In the data rows, the value 128 means zero.
Here are some points:
[132 152 211 144 214  83  44  68 255  76 123 109 125 161 109 177]
[ 51 124 174 104 203 166 116 174 166 113 121 161  70 117 146 129]
[156 111 133 158 124 113 108  86 159 133 118 155 160 115 134 142]
[128 117 112 146 154 145 114  80 143 117 183  67 201 142 107  73]
[ 82 162 166  81 194 151 115  72 202  74 143 110 130 158 118 157]
[116  85 139 118 135 166 119 136 184  76 126 109  91 107 132 115]
[169  88 119 205 108 164 146 236  77 137 155 137 157 158 138 173]
[ 97 123 119 131 129 102 143 131  88 116 109 104 123 134  89 142]
[123 131 114 137  49 140 169 134  55 128  83 122  75 128 113 118]
[ 83 122 171  99 144 121  98  61 143  99  86  81 137 134 129 119]
[159 111 183 123 162 129 171 146 180 139 180 145 127 194 116 135]
[ 67 184 194  56 204 163 114  63 216  50 144 108 152 127 160 128]
[178 114 113 161 122 137 213 150 110 191 168 192 123 136 164 134]
[162 171 135  93 155 157 134  73 158  10 198 121 117  99 182 122]
[153  98 116 176  21  55 102  83  49 207  86 117  65  92  75  91]
[209 121  78 133  56  75 139 163  87 146 155 123 145 119 112 121]
[148  67  94 203 127 101 147 182 151 159  36 166 128 147 147 162]
[187 125  13 186  24  79 210 228  68 235  78 155 143 170 144 109]
[102 167 174 134 137 133 107  67 149 127 136  87 121  87 114 126]
[ 64 180 210  52 255 148 126  33 215  55 156 136 120 128 160  85]
[143 101  89 126 118  97 165 160  99 239 155 133 168 153 120 136]
[115 184 116  81 141 144 106 103 127  96 100  96 109 125 135  54]
[160 156 134 118 121 114 157 155 151 180 123 111 139 116 169 192]
[149  47 139 160 156 146 177 255 125 148 122 159 136 129 145 151]
[130 148 116 105 215 166 132 108 165  67 136 141  90 115 175 178]
[172 129 149 143 148 122 160 165  88 142 235 111 193 142 175 172]
[111 112 135 115 113  82 135  64 144 178 100 135 128 157 102 140]
[190  81 117 213  54  97 168 213  92 217 123 112 143 132  69 187]
[ 91 154 153  65 139 105 129 137 177 110 169  78 156 107  79 116]
[105 126  69 160  23  97 126 142  14 182  36  91 103 152 100  99]
[126 143 185  63 237 145 118  30 243  63 156 124 118 133 120 114]
[149 113 111 167 105 105 183 205 108 188 131 128 134 105 124 129]
[179 132 156  75 201 206 168 105 149  75 176 157 134 157 171  74]
[119 113 144 103 129 202 107 167 142  87 147 107 108  98 160 150]
[197 143  70 187  35 141 122 160  54 142 111 110 125 106 115 103]
[170  52  98 140  95  79 177 180 103 223 121 111  63 152  95 130]
[173 166 181 121 216 136 126 196 154 133 134 190 123 167  95 158]
[128 170 154 115  80  53 124 137 152 167  94 171 145 151 153 106]
[175 131 137 108  37  76  83 122 106 157 121 137 142 126 143 118]
[ 96 204 219  46 255 176  89  60 198   0 212 110 143 104 190 128]
[117 139 209  87 227 136 119  76 210  72 116  57 122 182 119 167]
[103 105  77 148  91 109 154 155 100 185  99 109 125 126 131 165]
[ 91 136 169 144  70  63  64  94 125 111 108  65 149 117  51 163]
[144 143 114 127  49 116 118  79 113 178  77  95 132 122  35 206]
[214 181 145  86 201 108 147  58 172  52 160 130 141 147 216 113]
[103 135  85 140 112 131  70 167 162 120 108 120 112 126 123 119]
[106 153  93 124  23  95 144 134  35 156  87 144  99 131 152 118]
[185 118  83 164 154  71 121 150 117 172 122 166 160 104 119 143]
[110 155 162 139  86  92  92 110 148 175  72 103 165 145 101 183]
[124 148 133 107  92 148 154 107 157 105 133 160 129 139 124 111]
[162 148 155 129 225 168 114 188 165 128 201 103 203 148 187 174]
[146 124  98 121 150 171 107 196  66 104 177 132 200 151 145 106]
[124 167 158  64 172 124 187 136 141 104 140 132 171 173 169 170]
[115 143 139  66 202 129  69 121 177  74 180  64 190 101 146 157]
[ 52 112 154  74 150 110 153  92 117 121 113  98 110  88 109 142]
[153  62  86 152  47 106  85 142  54 163  57 152  65  60 113 102]
[175  61 135 154  79 136 149 162  94 143 124 151 133 178 120 152]
[123 156 113 114 106 123  59  66 182 120  76  64 127  73  63  96]
[157  77 100 150 147 113 156 213  37 169 191  99 167 158 197 119]
[163  83  80 144  26 107 155 196   0 242  65 137 107 112 123  94]
[163 143 143 155 174 124 172 226 130 124 131 140 110 134 164 161]
[ 60 200 195  78 173 156 108  19 192  49 144 139 141 117 145 119]
[109  98 148 136  84  93  90  47 138 187  99 107 126 163  97 164]
[159 118 127 143  89 125 152 137 125 127  78  84 146 117  60  92]
Then 12 other points, each followed by its number:
[177 145 134 145 180 140 127 155 152 128 139 112 146 128 142 154] 0
[158 163 104  95 168 167 149  98 132 134 159 145  97  53 133  91] 1
[163  92 148 164 162 146 150 199  99 186 113 191 150 117 104 159] 2
[131 146  85 155  75  14 113 188 128 122 105 181  97 139  95 158] 3
[ 64 216 248  83 238 155  54  46 240  14 219 112 172 172 155  99] 4
[ 83 123 124 120 173 158  97 106 169 107 174  89  98 134 137 129] 5
[168  91 144 129 204 121 176 142 169  53 153 123 141 145 156 146] 6
[103 116 164 144 183 180 165 108 115 124 154 187 133 149 111 172] 7
[132 142 108 164  57  80 151 138 115 144  93 171  92  97 113  76] 8
[ 75 159 144 102  70 115  96   4 166  69 112  72 143 132  80 119] 9
[ 77 199 151  25 249 139  71  78 203   0 194  74 194  67 141 123] 10
[123 144 145 150  97 120 104 116 200 139 159 135 104 186 138 145] 11
Which of these numbered points is nearest to each point below, looking only along the 6 directions in which the first points spread most? Its number follows each.
[151 124  94 178  42 133 151 113  71 179  95 168  63  82 136  92] > 8
[190  85 158 170 132 116 143 235  71 204 112 143 165 134 119 109] > 2
[103 181 109 101  93  42 111 139 180 110 138 140  99 119 130 113] > 11
[ 93 104 161 110 122  67 136 106 148 149 121 155 133 111 115 121] > 11
[112 116 173 205 125 156 197 133 146 127 145 136 110 185 176 140] > 7
[ 82 159 198  55 251 174 121  49 212  43 164 153 148 149 165 185] > 4
[ 79 172 201  57 255 184  41  32 244  11 132  89 139 172 141 135] > 4
[113 116  61 127   0 119 122  92  54 131  49 104  68 104  95  84] > 8
[114 120 112  94 117  78 107  82 146 110  73 104 143 159 153 141] > 11
[122 143 148 188 137  76 173  91 119 148 116  90 133 194 130 110] > 11
[108 198 239  46 237 142  50  58 255   0 201 126 172  84 135 170] > 4
[129  75  63 156  24 117 139 131  53 171  79 120  94 103 131  70] > 8
[175  94 146 112 215 193 110 157 171  51 237 181 158 172 125 139] > 6
[146  92  81 185  84  81 132 154 111 184  92 151 124 114 126 133] > 3
[ 79 115 172  96 201 202  41  78 162  76 154 102 102  98 120 118] > 5
[129 116 110 196  56 115 126 205 111 167  65 153 114 147 101 134] > 3
[158 139 147  97 231 153 124 143 169 112 177 173 113 124 198 185] > 6
[172 112 160 185  64  46 144 169 121 203 157 122  94 117 138 159] > 3
[114 220 217  44 224 160  69  67 255  89 179 114 166 106 138  95] > 4
[152 145 205 115 214 148 133 186 182  93 177 180 167 181 118 148] > 6
[ 85 228 198  54 221 189  80   0 255   0 198 106 149  70 159 164] > 4
[ 67 175 167  48 187 158  74  39 205  19 176  87 144  79 142 100] > 10
[125 212 178  28 253 177  99  39 236   9 135 168 135 108 174  90] > 4
[ 67 173 158 129  71  65  37   0 195  73  54  99  56  90  31  56] > 9
[ 64 121 193  77 207 133 206 120 223 110 180 155 180 181 138 182] > 7
[133  75 129 156 223 185 154 168 176  91 131 127 116 128 204 145] > 6
[156 136 124 172  71  76 153 113 143 148  82 122 108 169  96 205] > 3
[142 160  87 169  25 165 111 109   0 160 103 145  84  84  59  98] > 8
[185 103 112 198 137 160 143 174  99 184 104 157 114 155 130 172] > 2
[119 186 155  36 202 120 128   0 230  13 174 129 145 103 194 118] > 4
[100 205 180  31 255 148  60   0 236   0 173 132 137  55 172 148] > 4
[ 94 133 110 124 190 168  58 106 157 103 166  79  83  78 136 129] > 5
[163  73 101 166 107 145 128 255  97 138 116 156 161 118 126 115] > 2
[ 41 146 241 169 186 125  96  97 205  51 134 101  86  80 143  95] > 5
[141  38 113 215 143 166 103 194   7 255 124 102 142 186 145 194] > 2
[ 91  60 159 103 172 148 133 197 134 151 185 103 128 148 112 133] > 7
[119 112 130 188  25 117 152 135 108 134 124 132  98  78 155  81] > 8
[161 124 147  93 166 174 104 177 138 127 143  84 171 135  99 187] > 0
[159  84 183 167 192 188 127 167 159 136 199 165  94 144 154 166] > 6
[ 54 149 154  66  80  80  91  39 150 112 101 132 101  78  69  79] > 9
[108 107 183 154 146 143 154  72 136 158  89 130 146  77 128 164] > 11
[129 143 156 132 155  89 100 123 175 121 141  96 151 167  67 144] > 11
[129 166 165  72 109 132  59  20 139 120 105  80  81  70 127  64] > 9
[147  99 129 196  65 106 111 186  59 163  75 100  87 125 110 143] > 3
[ 67 128 222  72 195 166 155  68 153  59  84  56 123 128 117  77] > 5
[150 138 133 133 206 182 110 158 144 123 168 178 172 143 144 121] > 6
[ 66 230 169  52 148 187   2  49 233   0 210  94 144  77  93 123] > 10
[112  96 174 103 153 132  50 100 166 108 156 101 166  82 136  91] > 5
[102 222 137  85 106 144 126  97 149 134 135 152 126 128 149  48] > 1
Here are 12 other points, each followed by its number:
[ 85  96 110 143 104 112 107 161  80 132  84 148  93 167 116 156] 0
[130 101 147 147 150 113 128 128 154 159 166  97 139 147 147 187] 1
[134 106 153 128 155 106 146 122 125  88  30 144 105 136 109 107] 2
[ 82 155 100 127  65  80  89 146 144 119  82 120 103 108 110  91] 3
[130 158 124  92  65 127 118 151  55 167  72  89 104 143  98  96] 4
[183  79  53 180   9 122 157 171  55 178 108 124 124 141  75 105] 5
[127 133  63 127  84 118 134 164  47 178 137 155 159 109 125 141] 6
[ 82 163 163 136 137  81 148 107 144 103 106  88  92 114 129 112] 7
[116 161 195 148 208 163 121  97 157  81 153 115 135 118 161 117] 8
[192 114  92 211  97  89 219 214  46 212  93 109 122 182 111 138] 9
[107  86 128 151 195 128  87 146 187  89 176  87 132 118 120 176] 10
[ 97 195 200  18 217 180  60   8 178  43 160 123 159  98 126 133] 11
The same question for these:
[202   0 111 187  72 122 209 181  21 211  83 127 102 180 129 170] > 9
[188  72 103 215 110 104 154 218  69 238 108 151 160 136 125 139] > 9
[126 136 107 144  77 125 134 140  68 154  98 136 126  88  85 115] > 4
[109 181  98 147 147 135  73  89 206 109 158  88 149 138 104 141] > 10
[124 147 114 107  92 133 136 140 140 126  61 145  87 127 164 161] > 2
[ 81  85  89 155 100 175 182 157  94 148 132 125  68 167 107 172] > 0
[127  99 124 165 100 136 134 178 104 150 109  97 103  79  82 166] > 0
[175  70  67 220  39  95 142 188  38 161 140  84  94  74 108 123] > 5
[169 109  82  93 106 124 163 182  47 116 125 143 153 157 150 154] > 6
[121  90 129 176 247 154 113 180 154 110 171 161 139 186 157 148] > 10
[ 97  77 104 148 113 145 147 196  79 151 105  97 106 152  72  96] > 0
[121  86 131 155 141  50 141 127 142 141 118 120  78 140  97 110] > 2
[201  95  89 207  94  61 138 200 103 214 162 147 111 179 160 135] > 9
[ 82 255 164  26 161 210 101  10 201   0 151  82 129 152 162  98] > 11
[133  75 132 165 107  71 105 124 130 152 117 172  95 135 183 163] > 2
[108 137 101 131  89 122 140 114  87 159 119 109 103 102 135 124] > 4
[114 114 148 203  97 111 118 135 178 106 153 152 106 128 127 139] > 2
[140  99  88 133   0  94  76 139  78 191  72  67 105 114  67 124] > 4
[148 130  56 119  81  74 125 107  93 167  91 138 117 130 105 129] > 4
[178 147 101 156  12  99 137 107  50 136  98 137 106  91 104 101] > 4
[112 174 119 164  38 111 115 132  81 162  65 148 114 144 103 117] > 4
[177 124  89 237  59 105 138 180  82 189 112 119 104 101 128 110] > 5
[139 116 120 185 119 110 146 157  55 197 182 116 124 122 101  78] > 6
[166  44 125 201  82 121 168 219   1 255  79 159  76 176  95 144] > 9
[ 85 186 175  88  97 129 122  64 155 108 100 125 133 103 118 135] > 7
[ 76 193 147  17 204 204  45   5 233  19 199  90 174 143 128  65] > 11
[181  64  39 137  98 178 196 201  42 226 136 140 148 184 148 153] > 9
[108 130 199 115 163 125 110 130 171 142 107 197 117 105 171 169] > 2
[112  85 153 158 159 103 144 164 146 138 115 120 157 189 110 184] > 1
[145  60 101 155 100 131 148 160  34 166 141  96 158 123 134 107] > 6
[149  96  58  79  99  94 121 129  80  89 109 146 146 101 125  88] > 4
[130  91 125 130 118 164 114 105 145 128 154 138 182 169 196 180] > 1
[115 151 161  73 198 126 129 104 189  30 159 136 124  83 145 132] > 8
[ 99 145 182 106 119 140 143 104 115 106 115  95  91  98 124 141] > 7
[164 101  54 119 106 107 156 153  19 173  87 126 181 136 114 123] > 6
[ 97 181 184  81  97 147  85  50 123  91 106 137  97 133 137 122] > 7
[114 138 120 169  67  76  91 123 172 159 106 143 111 102  83  89] > 3
[ 73 196 196  58 216 199 103  21 202  36 204 101 179 118 150  97] > 11
[169  99  75 121 117 140 143 169  36 148 160 159 161 109 180 123] > 6
[138 114 140 139 170 119  80 127 192 124 228  97 100 136 137 165] > 10
[165  98  63 122  99  81 153 130  47 164 108 105 127 149 148 130] > 6
[225 123  44  78 124  95 117 183  26 155 157 186 168 124 119 123] > 6
[177 105 131 149 162 131 243 136 165 149 162 159 165 156 133 161] > 1
[151  27 125 148  96 158 170 202  54 163  99 131  67 141  93 135] > 0
[147 179 109  74  89 157 160 106  96 139 112 176 101 110 145  87] > 4
[113  95  91 102  39  55 136 162  24 222 136 141 108 134  58  70] > 4
[ 98 116 165 132  91 130 147 174 116 110 123 167 110 112 118 154] > 0
[158  80 139 226 102 157 154 142 105 187  88 164 144 116 127 125] > 0
[152  80  94 142 206 101 157 199  93  96 191 126 197 198 129 174] > 1
